Each row of this table is followed by its label. One hidden rule gives the labels. It looks at one to three of the table's principal directions, none of them among the few with the most spread.
[ 0.57 -0.20  2.14 -2.05 -0.63  0.59  1.96  0.46 -0.41  0.00  0.03  0.76 -0.43
  0.78  1.03 -0.87 -0.35  0.35  0.67 -0.29  0.24 -0.79 -0.55 -0.86  0.77  0.97
 -1.25 -1.01  0.33  0.17 -0.87  0.84] 1
[-0.36 -0.41 -0.47 -0.19  0.73 -1.22 -1.42  0.29  0.94  0.02  0.31  0.65 -0.06
 -0.27  0.84  0.50  0.00  0.08 -0.05  0.00  0.31 -0.17  0.56 -0.54 -0.31  0.68
  0.03 -0.91 -0.53 -0.03  0.67 -1.05] 6
[ 2.73  0.88  0.69 -1.70 -1.59 -0.12  0.93  1.10  0.33  1.30  0.33 -0.43  1.38
  0.81 -2.27  0.98 -0.80  0.11  0.79  2.60 -0.76 -1.84 -1.13  3.10  1.22 -1.79
  0.02 -0.16 -0.49 -0.28  0.74  0.46] 6
[ 0.75 -1.53  0.20  0.15 -1.01  0.06 -0.27 -0.03 -0.59  0.63 -1.06  0.88 -0.93
  2.16  1.74 -0.78  0.70 -0.34  0.03  0.06  0.33 -0.30  0.80 -1.14  1.65  1.91
 -0.92 -0.74 -0.86 -0.02 -0.21  0.33] 1
[-1.43 -0.70  1.25 -0.50  0.61 -0.06 -1.12  0.58  0.14 -0.81 -0.51  1.13 -1.50
  1.21  2.28  0.56 -0.29  2.11 -0.99  0.35  0.27 -0.75  0.31 -1.81  0.56  0.19
 -0.27  0.07  0.01 -0.19  1.72 -0.65] 8
[-1.32 -1.33  0.32  0.50 -0.41  1.09 -1.02  0.25  0.11 -0.99 -1.51  0.23 -1.42
  1.59  1.07  1.39  0.90  3.26 -1.85  0.98 -0.57 -0.34  0.46 -0.52  1.92 -2.70
 -0.11  0.95  0.75 -0.11  2.32  0.36] 3
[-0.41  1.08  0.14  0.47  0.18 -1.49 -1.18 -0.67  1.02  0.17 -0.10  0.29 -0.75
  0.74  0.40  0.94 -2.26  1.36 -0.67  0.69 -0.48 -0.57 -0.20  0.15  1.04  0.40
  0.61  0.62  0.38 -1.66  1.15 -0.62] 7
[ 0.73  2.22 -0.18  0.93 -1.01 -0.90  0.44 -1.10  0.25  0.72 -0.33 -0.91  0.24
  0.40 -1.10  0.54 -2.35 -1.16  0.13  0.28 -0.01 -0.32 -0.48  2.02  0.66  1.83
  0.71  0.93  0.02 -1.95 -0.58 -0.94] 1
[-0.97  0.46 -1.61  2.76  0.44 -0.71 -1.79 -1.61 -0.04 -0.06 -0.70 -0.48 -0.96
  0.43 -0.18  0.35 -1.13  0.92 -1.37 -0.24 -0.68  1.00  0.52 -0.24  0.52  0.03
  1.02  1.78  0.71 -1.51  0.69 -0.04] 7
[-0.64 -0.64 -0.09  0.00  1.67  0.15 -0.93  1.06  0.12 -0.90  0.31 -0.03 -0.12
 -1.53  0.58 -0.16  0.63  0.47 -0.86 -0.53  0.39  0.52  0.19 -0.62 -2.22 -1.19
  0.41  0.27  0.13  0.81  0.98 -0.29] 4
[ 0.08  0.80 -0.54  1.39 -0.34 -0.13  0.55 -1.06 -0.58  0.18 -0.07 -0.52  0.06
  0.10 -0.32 -0.79 -0.61 -1.69  0.53 -0.96  0.45  0.70  0.22  0.09 -0.08  1.98
  0.33  0.40 -0.08 -0.57 -1.21 -0.25] 3
[-0.67 -0.40 -1.02  1.20  0.74 -0.13 -0.17 -0.37 -0.72 -0.90  0.38 -0.17 -0.59
 -0.78  0.34 -0.68  0.23 -0.35  0.20 -2.17  0.34  1.30  1.13 -1.09 -0.78  1.44
  0.13 -0.65  0.32 -0.15 -0.49 -0.57] 1
[ 1.81 -0.64  0.79 -1.30 -1.59  1.16 -0.13  1.03  1.14  0.13  0.26 -0.56  1.01
  0.44 -1.74  2.03  0.48  1.26  0.23  2.89 -1.39 -1.42 -0.41  3.30  1.69 -5.16
  0.91  0.30 -0.25  1.09  1.83  0.62] 3
[-1.20  0.04 -0.06 -0.01  0.53  0.04 -1.02  0.36  0.60 -0.65  0.11  0.21 -0.19
 -0.05  0.52  0.80  0.11  1.34 -0.63  0.19  0.28 -0.04  0.08 -0.75  0.07 -0.52
  0.48  0.03 -0.06  0.20  1.38 -0.70] 8
[ 2.45 -0.94  0.34 -1.05 -3.43 -0.80 -0.23  0.95 -0.66  1.92 -1.63  0.59 -0.87
  2.83  2.04 -0.05  0.84 -1.21  0.75  1.63 -1.53 -2.19 -0.61  1.33  3.02  3.10
 -0.82 -1.85 -3.85 -0.40 -0.70 -0.47] 8
[-0.73  0.53 -2.40  2.58  2.13 -0.16 -0.62 -0.80  0.32 -0.36  0.49 -1.68  1.36
 -3.12 -2.86  0.11  0.54 -0.93 -0.81 -0.30 -0.36  1.81  0.03  1.69 -3.18 -3.88
  1.23  2.40  1.64  0.26 -0.05  0.71] 3
[-0.53 -0.83 -0.41 -0.64  0.83  0.09 -1.30  0.51  0.58 -0.03  0.06  0.20  0.36
 -1.04 -0.10  0.93  1.26  0.43 -0.64  0.77 -0.38 -0.07  0.13  0.20 -1.09 -2.05
  0.01  0.16 -0.12  0.89  0.54 -0.21] 8
[-0.22 -0.19  1.94 -1.37 -0.85  0.15  0.66  0.42 -0.17 -0.24 -0.52  0.98 -1.38
  1.87  1.69  0.12 -0.79  2.14 -0.16  0.57 -0.51 -1.30 -0.52 -1.01  2.04  0.40
 -0.78 -0.49  0.09 -0.53  0.72  0.43] 7
[ 0.03  0.52 -0.84 -0.37  1.32 -0.96 -0.46  0.54  1.70  0.69  0.74 -0.14  1.88
 -1.62 -1.40  0.26  0.43 -0.17 -0.20  1.33  0.33 -0.05 -1.01  0.65 -1.54 -2.49
  0.24  0.33  0.25  0.74  0.69  0.65] 7
[-1.71 -1.11  0.11  0.53  0.63  1.75 -0.48  0.16  0.00 -1.27 -0.76 -0.29 -0.34
 -0.37  0.09  0.95  1.67  1.58 -1.42  0.29  0.02  0.51  0.41 -0.28 -0.43 -3.49
  0.13  1.45  1.10  1.00  1.21  0.39] 6
[-0.85  0.40 -0.79  2.03  0.20  0.71 -1.02 -0.31  0.65 -0.23 -1.29 -1.23  0.14
 -0.30 -0.62  0.81  0.33  0.73 -2.06  1.26 -0.20  0.46 -0.62  1.29 -0.39 -3.07
  1.25  2.84  0.47 -0.08  1.52  0.45] 3
[-0.46  1.61 -0.40  0.40 -0.03  0.53  1.81 -0.56 -0.50 -0.33  0.78 -0.93  1.07
 -1.19 -1.55 -0.68 -0.15 -1.23  0.98 -1.33  0.64  0.89 -0.53  0.10 -0.80  0.99
  0.24 -0.05  0.53  0.09 -1.43  0.03] 5
[ 2.07  0.97  0.51 -2.23 -0.36  0.02  0.23  0.91  1.03  0.40  1.99 -0.58  1.93
 -1.57 -2.58  1.31 -0.89 -0.58  1.39  1.31 -0.66 -0.83 -0.57  2.93 -0.61 -2.08
  1.06 -0.79 -0.35  0.78  0.15 -0.55] 3
[-0.02  0.02 -0.44 -0.44  1.31  1.20  1.13  0.80 -0.55 -0.30  1.04 -0.66  1.60
 -1.95 -2.21 -0.63  1.42 -0.12  0.22 -0.13  0.37  0.80 -0.53  0.04 -2.31 -2.82
 -0.11  0.48  1.06  1.54 -0.20  1.33] 8
[-0.66 -0.10  0.57 -0.44 -0.14  0.54  1.64 -0.28 -0.72 -0.44  0.13  0.30 -0.22
  0.03  0.55 -0.94  0.52 -0.45  0.80 -1.41  0.59  0.37  0.13 -1.35  0.11  1.51
 -0.97 -0.92  0.42  0.26 -1.37  0.28] 3
[-0.01 -0.36  0.98  0.01 -2.05  0.06  0.14 -0.69 -0.80  0.71 -2.05  0.82 -1.77
  3.31  2.19  0.03 -0.37  0.45 -0.47  0.46 -0.12 -1.04  0.21 -0.88  3.05  3.08
 -1.16 -0.10 -0.77 -1.38 -0.36 -0.20] 6
[-2.71 -0.04  0.88  1.82  1.69  2.24  0.52  0.32 -1.48 -2.60 -0.16 -0.53 -1.47
 -0.61  1.62 -1.60  0.30  1.65 -1.46 -2.17  1.04  1.68 -0.14 -3.02 -1.72 -0.55
  0.97  1.88  1.09  0.89  1.15  0.61] 7
[-1.25 -0.55 -0.44  0.77  1.05  0.61 -1.67 -0.69  0.42 -0.84  0.48 -0.02 -0.06
 -0.62 -0.52  1.21  0.14  0.73 -0.54  0.19 -0.12  0.68  1.03 -0.12 -0.57 -2.27
  1.00  1.11  0.85  0.52  0.95 -0.49] 8
[-0.47 -2.12 -0.76  0.27  1.56 -1.34 -3.77  0.29  1.13  0.20 -0.73  1.08 -1.08
  0.34  0.82  1.97  0.33  2.38 -2.03  2.06 -1.27 -0.67  1.17  0.17 -0.19 -3.52
 -0.04  1.01  0.49 -0.40  2.56 -0.22] 3
[ 2.21  1.05 -0.41 -0.31 -1.01  0.66  2.38 -0.24 -0.59  0.98  1.65 -0.94  2.50
 -0.95 -2.70 -1.53  0.29 -3.74  2.76 -0.49  0.77  0.54 -0.44  1.45 -0.69  1.09
  0.33 -0.94 -0.74  1.22 -2.47  0.64] 6
[ 0.03  1.00 -0.24  0.14 -0.32 -0.79  0.98 -0.47 -0.04  0.18  0.23 -0.18  0.18
 -0.11 -0.36 -0.26 -0.71 -0.70  0.77 -0.72  0.09  0.02 -0.20  0.22  0.28  1.67
 -0.30 -0.64  0.10 -0.81 -0.95 -0.32] 3
[ 1.26 -1.72  1.51 -2.22 -0.76  0.04  1.18 -0.40 -1.83  0.92  0.47  1.97 -0.78
  2.01  0.62 -0.80  0.23 -0.84  2.14 -0.15 -0.46 -1.06  1.20 -1.37  1.35  2.13
 -2.40 -1.91  0.05  0.05 -2.22  0.65] 5
[-1.17  0.89  0.35 -0.05  0.46 -0.72 -0.04  0.21  0.51 -0.07 -1.23  0.07 -0.69
  0.37  0.63  0.74 -0.73  1.89 -1.69  0.62  0.07 -0.62 -0.83 -0.18  0.16 -0.27
 -0.65  0.98  0.93 -1.43  1.10 -0.09] 4
[-1.54 -0.78 -0.95  2.17  0.27 -0.61 -2.20 -1.13  0.05  0.17 -1.97  0.55 -1.72
  1.84  1.87  0.27 -0.02  1.29 -2.09  0.29  0.02  0.36  0.78 -1.62  1.17  0.86
 -0.13  1.48  0.15 -1.26  1.09 -0.11] 6
[-1.42 -2.43 -1.17  2.37  2.16  2.59 -1.40 -0.65 -0.73 -1.96  0.50 -0.85  0.01
 -1.90 -1.67  0.39  2.21  0.82 -1.06 -0.44 -0.50  2.26  1.85 -0.01 -2.27 -6.56
  1.28  2.66  2.31  2.13  1.05  1.35] 3
[-0.07  0.30 -0.59  1.24  0.90  0.80  0.31 -0.66 -0.88 -0.29  0.73 -0.64  0.61
 -0.77 -1.69 -0.70 -0.13 -0.80  0.26 -0.59  0.39  1.15  0.39 -0.07 -1.34 -0.92
  0.60  1.26  1.03  0.35 -0.42  0.63] 8
[ 1.42  0.88  0.04 -0.67 -0.31 -1.21 -0.25  0.10  0.35  1.25  0.36  0.08  0.60
  0.05 -0.51  0.02 -1.20 -1.11  0.53  0.86 -0.26 -0.76 -0.56  1.12 -0.14  1.24
  0.13 -0.25 -0.87 -0.63 -0.44 -0.39] 5
[-0.38  0.09  0.80 -0.62 -0.64 -0.18  0.94  0.01 -0.58  0.00 -0.92  0.66 -1.29
  1.34  1.91 -0.82 -0.43  0.90 -0.34 -1.08  0.42 -0.24 -0.22 -1.83  1.30  3.12
 -1.24 -1.01  0.00 -0.96 -0.53  0.07] 1
[-0.19 -0.71  0.62 -1.58  0.09  0.95  0.73  0.00  0.00 -0.38  0.80  0.34  0.49
 -0.75 -0.64  0.46  0.95  0.07  0.84 -0.22 -0.17  0.03  0.39 -0.07 -0.23 -1.39
 -0.60 -0.82  0.73  1.06 -0.83  0.25] 3
[ 0.89  0.52  0.01 -1.23 -0.08 -1.04  0.33 -0.51  0.59  0.91  0.97  0.23  1.01
 -0.73 -1.49  0.74 -0.63 -1.17  1.31  0.68 -0.65 -0.65 -0.06  1.55 -0.22 -0.36
 -0.41 -0.65  0.23 -0.26 -1.25 -0.21] 3
[-0.64 -0.72  0.00 -0.87  0.67 -0.89 -1.37  0.27  0.83  0.00 -0.06  0.82 -0.39
 -0.26  0.92  1.04  0.30  0.74 -0.44  0.43 -0.30 -0.52  0.43 -0.32 -0.23 -0.33
 -0.47 -0.60 -0.12 -0.08  0.51 -0.80] 3
[-0.73 -0.94  1.22 -0.91  0.34  0.84 -0.02  0.34 -1.56 -0.60 -0.34  0.97 -1.49
  0.91  1.67 -0.40  0.24  0.86 -0.28 -0.83  0.19 -0.14  0.64 -2.09 -0.12  1.61
 -0.94 -0.30  0.09  0.04 -0.22 -0.27] 8
[ 1.13  0.65  0.54 -1.18 -1.13  0.93  1.64  1.42  0.19  0.29 -0.54 -0.85  0.98
 -0.12 -0.79 -0.02  0.68  0.25 -0.30  0.83  0.29 -0.63 -1.40  1.41  0.24 -0.94
 -0.25 -0.16 -0.38  0.42  0.37  0.65] 1
[ 0.02 -0.94 -0.73 -0.28  0.34 -0.38 -0.45  0.07  0.62  0.45  0.01  0.20  0.59
 -0.81 -0.16  0.15  1.42 -0.52  0.07  0.42 -0.39  0.07  0.04  0.29 -0.53 -1.36
 -0.44 -0.41 -0.22  0.78 -0.43  0.44] 3
[ 0.40 -0.43 -0.67  0.87 -1.16 -1.54 -1.53 -0.43  0.76  0.60 -0.53  0.41 -0.79
  1.14  1.69  0.31 -0.33 -0.79  0.34  0.20 -0.59 -0.49  0.49  0.32  1.67  2.17
  0.48 -1.00 -1.95 -0.64  0.08 -1.17] 4
[ 0.70 -1.80 -0.06 -0.41 -0.94 -0.52 -1.03 -0.71  0.24  0.94 -0.62  1.13 -0.68
  1.39  1.29  0.19  0.71 -0.56  0.38  0.53 -0.74 -0.46  1.02 -0.28  1.64  0.75
 -0.86 -0.97 -0.78  0.10 -0.84  0.13] 3
[-0.39  1.87  0.35  0.03 -1.14 -0.12  0.54  0.82  1.10 -0.10 -1.30 -1.08  0.13
 -0.20  0.86  0.57 -0.45  0.19 -1.20  0.36  0.51 -0.61 -1.72  1.28  0.33  1.12
  0.69  0.39 -1.13 -0.69  0.75 -1.07] 4
[-0.24  1.32 -0.20 -0.11 -0.71  0.02  0.70 -0.65  0.35  0.06  0.17 -0.74  0.63
 -0.80 -0.91  0.61 -0.34 -0.87  0.50 -0.30 -0.25  0.12 -0.49  1.20  0.10  0.60
  0.40 -0.08 -0.12 -0.32 -1.08 -0.68] 7
[-0.91  0.45 -0.62  0.76  0.22 -0.28  0.77 -1.18 -0.73  0.29 -0.51 -0.11 -0.12
 -0.04 -0.84 -0.06  0.12 -0.16 -0.06 -0.27 -0.51  0.30 -0.12 -0.07 -0.06 -0.09
 -0.92  0.80  1.14 -0.88 -1.25  0.65] 7
[-1.21 -0.24 -1.19  1.32  0.78 -0.92 -1.76 -1.32  0.22 -0.25 -0.01  0.21 -0.65
 -0.27  0.00  1.03 -0.37  0.04 -0.31 -0.44 -0.51  0.59  1.27 -0.11 -0.14  0.09
  0.30  0.45  0.55 -0.84 -0.05 -1.03] 3
[-0.32 -3.41  0.17 -1.46  2.79 -0.79 -4.56  0.94  1.79 -0.83  1.88  1.75 -0.14
 -1.70  0.55  2.55  1.00  1.04 -0.07  1.76 -1.15 -0.61  2.36  0.37 -2.15 -5.37
  0.82 -0.36  0.01  2.06  2.37 -1.35] 3
[ 0.02 -4.64 -0.37  0.87  1.94  0.29 -3.85 -0.85 -0.28 -0.30  0.47  1.92 -1.21
  0.96  0.69  0.85  1.39  0.39 -0.16  1.04 -0.74  0.41  3.64 -1.12 -0.36 -3.98
 -0.14  0.81  1.00  1.43  1.19  0.41] 1
[ 2.21 -2.91  1.50 -3.04  2.07 -1.80 -3.48  0.61  1.52  0.97  2.43  2.59  0.17
 -0.38  0.23  1.48 -1.00 -0.32  1.35  2.59 -1.24 -1.75  1.90  0.78 -1.37 -3.31
 -0.06 -0.98 -0.16  1.27  0.95 -0.49] 3
[ 1.35  0.20  0.80 -1.94 -1.32 -0.40  1.39 -0.29 -0.20  1.24  0.57  0.91  0.59
  1.50 -0.87  0.09 -0.48 -0.41  1.79  0.83 -0.19 -1.18 -0.08  0.23  1.93  1.24
 -1.36 -1.55  0.00 -0.34 -1.22  0.44] 8
[ 1.89  0.84  0.19 -0.67 -0.77 -1.67  1.02  0.00 -0.47  1.38  0.43  0.51  0.15
  1.03 -0.05 -1.09 -1.52 -1.48  1.48 -0.13  0.13 -0.83 -0.30  0.19  0.75  3.52
 -0.81 -1.44 -0.83 -1.22 -1.23 -0.09] 3
[ 0.39  0.76 -0.69  0.39  0.74 -0.34  1.01 -0.96 -0.50  0.40  1.18 -0.42  1.27
 -1.10 -2.85 -0.06 -0.42 -1.36  1.30  0.09 -0.35  0.37  0.13  1.26 -1.17 -1.50
 -0.17  0.67  1.39 -0.20 -1.32  0.64] 7
[-0.41 -0.32 -0.85  1.53  0.43 -1.01 -3.55 -0.56  0.63 -0.38 -0.22  0.07 -1.35
  0.40  0.88  1.69 -1.40  0.97 -1.25  0.46 -0.84  0.04  1.30  0.52  0.33 -0.01
  1.73  0.91 -0.61 -1.06  1.89 -1.91] 6
[ 0.36 -2.66  0.69 -0.53  3.06 -0.57 -3.05  0.07  0.76 -0.26  2.17  1.80  0.00
 -1.09  0.89 -0.29 -0.20 -0.95  0.66  0.47  0.28  0.30  1.99 -1.37 -2.72 -2.33
  0.74  0.20  0.22  2.02  0.77 -0.08] 3
[-2.79 -0.08 -0.52  2.53  0.11  1.60 -0.83  0.01 -0.09 -2.10 -1.86 -0.94 -1.76
  0.32  2.14  0.05  0.80  2.53 -2.76 -1.49  0.70  1.47  0.08 -1.86  0.51 -0.08
  1.17  1.50  0.31 -0.15  2.06 -0.37] 3
[ 1.88  1.36 -0.33 -1.75  0.41 -2.24  0.46  0.21  1.42  1.93  1.34  0.19  2.18
 -1.22 -2.29  0.38 -1.12 -1.56  1.38  1.65 -0.30 -1.17 -1.08  2.16 -0.96 -0.49
 -0.53 -0.78 -0.02 -0.43 -0.89  0.20] 3
[ 1.01  0.22  0.38 -1.50 -0.74 -0.65  0.98  1.02 -0.11  0.73 -0.03  0.41  0.20
  0.38  0.66 -0.75  0.15 -0.28  0.60 -0.14  0.21 -0.73 -0.76 -0.36  0.45  2.22
 -0.95 -1.77 -1.09 -0.08 -0.56  0.06] 3
Here are more rows. What is the label of each one?
[ 0.02 -0.43 -0.86  0.20  1.36 -0.60 -0.80 -0.24 -0.03  0.20  0.86  0.27  0.53
 -0.93 -1.08  0.06  0.12 -0.31  0.28  0.10 -0.16  0.42  0.61 -0.08 -1.31 -1.17
 -0.06  0.16  0.65  0.24 -0.09  0.22] ~ 5
[-0.46 -1.35 -1.01  2.38  0.90  0.20 -1.25 -1.04 -0.93 -0.60 -0.15  0.06 -0.96
  0.34  0.26 -0.53  0.21 -0.41 -0.28 -0.96  0.10  1.24  1.80 -0.85 -0.43 -0.27
  0.42  1.01  0.67 -0.07  0.17  0.09] ~ 4
[ 2.35 -2.91  0.78 -2.16  0.40 -0.29 -0.81 -0.18  0.46  1.50  1.31  1.68  1.05
  0.29 -1.29  0.61  1.02 -1.47  1.88  2.47 -1.14 -1.23  1.40  1.42 -0.16 -3.92
 -1.20 -0.55  0.40  1.67 -0.90  1.33] ~ 3
[-0.46 -0.82 -0.39  0.62  0.79 -0.42 -2.04 -0.68 -0.03 -0.20  0.13  0.63 -0.88
  0.45  0.60  0.64 -0.57  0.33 -0.40 -0.17 -0.01  0.33  1.50 -0.78 -0.05  0.45
  0.37  0.28  0.21 -0.41  0.58 -0.94] ~ 6
[ 0.85 -0.36  0.51 -0.83 -0.17  0.85  1.77  0.09 -1.68  0.38  0.44  0.18  0.51
  0.30 -1.28 -0.85  0.65 -0.87  1.23 -0.04 -0.02 -0.18  0.06 -0.04 -0.34 -0.23
 -1.17 -0.18  0.55  0.47 -1.37  1.10] ~ 8
[-0.33  0.66  0.74  0.70 -1.50  0.57  0.62 -0.09 -0.63  0.07 -1.37 -0.06 -0.88
  2.48  0.91 -0.07 -0.53  1.10 -0.62  0.73  0.18 -0.72 -0.68 -0.47  2.30  1.18
 -0.07  0.76 -0.43 -0.90  0.86  0.22] ~ 8
[ 0.69  0.94  0.67 -0.51  1.80  1.62  1.92  0.87 -1.25 -1.01  2.28 -1.11  1.37
 -2.70 -2.89 -1.34 -0.54  0.06  0.75 -0.74 -0.09  1.00 -0.96  0.47 -3.19 -3.27
  0.96  1.16  1.70  1.38 -0.17  1.74] ~ 7
[ 1.63 -0.14 -0.08 -1.28 -0.99 -1.49 -0.56  0.24  1.39  1.47  0.54  0.59  1.08
  0.39 -0.23  0.72 -0.01 -1.50  1.37  1.59 -0.37 -1.31 -0.10  1.56  0.94  0.39
 -0.14 -1.51 -1.60  0.25 -0.35 -0.58] ~ 3
[ 0.66 -0.54 -0.31 -1.56 -0.16 -2.52 -0.87  0.03  1.30  1.61  0.33  1.59  0.31
  0.44  1.34 -0.04  0.12 -1.19  1.14  0.55 -0.10 -1.08  0.08 -0.62  0.69  2.62
 -1.26 -2.47 -1.55 -0.19 -0.99 -0.65] ~ 7
[ 0.27  0.12 -1.13 -0.03  0.97 -0.41 -0.62  0.20  0.90  0.45  0.64 -0.43  1.57
 -1.57 -1.88  0.68  0.64 -0.63 -0.03  0.90  0.06  0.22 -0.07  1.34 -1.54 -2.36
  0.29  0.44  0.39  0.60  0.27  0.09] ~ 6
[-0.68 -0.45 -2.03  1.40 -0.26 -1.14  0.69 -0.10 -0.68  0.94 -1.86  0.37 -0.46
  1.12  1.67 -2.06  1.83 -0.44 -0.71 -1.60  1.23  0.87 -0.09 -2.69  0.74  4.15
 -2.05 -1.35 -0.59 -0.84 -1.08  0.76] ~ 1
[ 0.21 -1.53  0.45  0.53 -0.06  1.51  0.22 -1.15 -1.55 -0.25  0.06  0.32 -0.66
  0.85 -0.52 -0.36  0.46 -0.33  0.50 -0.19 -0.54  0.54  1.34 -0.37  0.34 -1.36
 -0.35  0.96  1.15  0.50 -0.97  1.07] ~ 3
[ 0.19  0.61  0.36  0.14 -1.02  0.97  0.13  0.54 -0.30 -0.96  0.21 -0.53 -0.44
  0.85  0.12  0.35 -0.82  1.28 -0.04 -0.58  0.41  0.11  0.20 -0.11  1.41  1.02
  1.07 -0.49 -0.37 -0.22  1.33 -0.87] ~ 6
[ 1.58  0.98 -0.45 -0.88 -0.37  0.52  0.51 -0.15  0.28  0.48  2.08 -0.74  2.17
 -1.15 -3.35  0.59 -0.46 -1.07  1.75  0.67 -0.27  0.19 -0.13  1.94 -0.29 -1.56
  1.07 -0.38  0.15  0.87 -0.53  0.11] ~ 8
[-0.57  1.30  0.02  0.82 -0.80  0.11  0.94  0.09 -0.41 -0.09 -1.30 -0.73 -0.51
  0.66  0.44 -0.23 -0.39  0.57 -0.96 -0.19  0.17 -0.13 -1.07  0.09  0.67  1.28
 -0.05  0.73 -0.13 -1.13  0.21 -0.01] ~ 3
[-0.03 -0.33 -0.02  0.02 -0.33  0.37  0.21 -0.49 -0.27  0.20  0.00  0.21  0.09
  0.29  0.31 -0.45  0.44 -1.09  0.52 -0.52  0.52  0.34  0.42 -0.62  0.18  1.32
 -0.25 -0.39 -0.32  0.39 -0.97 -0.12] ~ 6
[ 0.97  0.65  0.41 -0.35 -1.64  0.44  0.27  0.47  1.06  0.29 -0.12 -0.69  0.84
  0.69 -1.03  1.24 -0.19  0.52  0.15  1.99 -0.58 -1.08 -0.90  2.31  1.72 -2.21
  0.93  0.34 -0.67  0.23  1.21  0.10] ~ 7
[-1.43  0.51 -1.12  2.29  0.85 -0.01 -0.64 -1.95 -1.04 -0.30 -0.20 -0.34 -0.56
 -0.11 -0.64 -0.10 -0.66 -0.69 -0.34 -1.10  0.11  1.31  1.00 -0.69 -0.71  0.93
  0.35  1.66  1.12 -0.99 -0.88 -0.36] ~ 8
[-0.14  0.78 -0.31 -0.59  0.52  0.47  0.99  0.79  0.16 -0.40  0.97 -0.73  1.42
 -1.92 -1.20 -0.21  0.79 -0.92  0.63 -0.65  0.69  0.48 -0.58  0.43 -1.73 -0.39
  0.31 -0.54 -0.11  1.02 -0.46 -0.29] ~ 6
[-1.50  0.62 -0.36  1.09 -0.18  0.88  0.67 -0.08 -0.67 -0.98 -0.81 -0.60 -0.69
  0.00  1.09 -0.77  0.44  0.46 -0.84 -1.88  0.99  1.12 -0.17 -1.64  0.07  2.25
  0.14  0.00 -0.02 -0.23 -0.09 -0.37] ~ 6
[ 0.27 -0.43  0.54 -1.05  0.15 -1.03 -2.84  1.57  1.11 -0.15 -0.50  0.64 -1.21
  0.72  1.87  1.78 -0.99  2.32 -1.63  1.38 -0.50 -1.35  0.15  0.30  0.54  0.02
  0.75 -0.36 -1.28 -0.70  2.91 -1.77] ~ 6
[ 0.27  0.48  0.08 -0.71  0.88 -0.79 -2.08  1.33  0.74 -0.40  0.29 -0.28 -0.29
 -1.08 -0.05  1.72 -1.13  1.40 -1.21  0.97 -0.73 -0.76 -0.16  1.48 -1.28 -1.25
  1.17  0.42 -0.51 -0.55  2.09 -1.63] ~ 6
[-1.04  0.19 -2.26  1.94  0.87  0.41 -2.44 -1.30  2.09 -0.23  0.07 -1.45  1.71
 -2.10 -2.69  2.59  0.80 -0.45 -1.21  1.28 -0.12  1.24  0.82  2.64 -1.21 -4.64
  1.97  2.33  1.02  0.59  1.04 -0.80] ~ 1
[-3.11 -1.85 -0.50  2.99  2.02  2.29 -1.37 -0.71 -0.52 -2.49 -1.01 -0.56 -1.46
 -1.04  1.43 -0.36  1.78  1.29 -2.40 -1.66  0.66  2.34  1.35 -2.10 -1.80 -3.06
  1.02  2.69  1.70  1.27  1.24  0.52] ~ 1
[-1.19  1.60  1.48 -1.22 -0.06  1.30  2.09 -0.24 -0.87 -1.25  0.67  0.01 -0.56
 -0.41  1.31 -1.41 -1.20 -0.09  0.53 -3.31  1.92  1.13 -0.18 -2.84 -0.29  5.12
 -0.16 -1.42  0.44 -0.15 -1.60 -0.94] ~ 1
[ 1.17  0.63  0.34 -0.39 -1.73 -0.16  0.44  0.62  0.35  0.81 -0.84 -0.42  0.21
  1.41 -0.72  0.97 -0.32  1.00 -0.26  2.20 -1.02 -1.51 -1.16  2.08  1.96 -1.44
  0.03  0.40 -0.61 -0.70  1.09  0.46] ~ 7
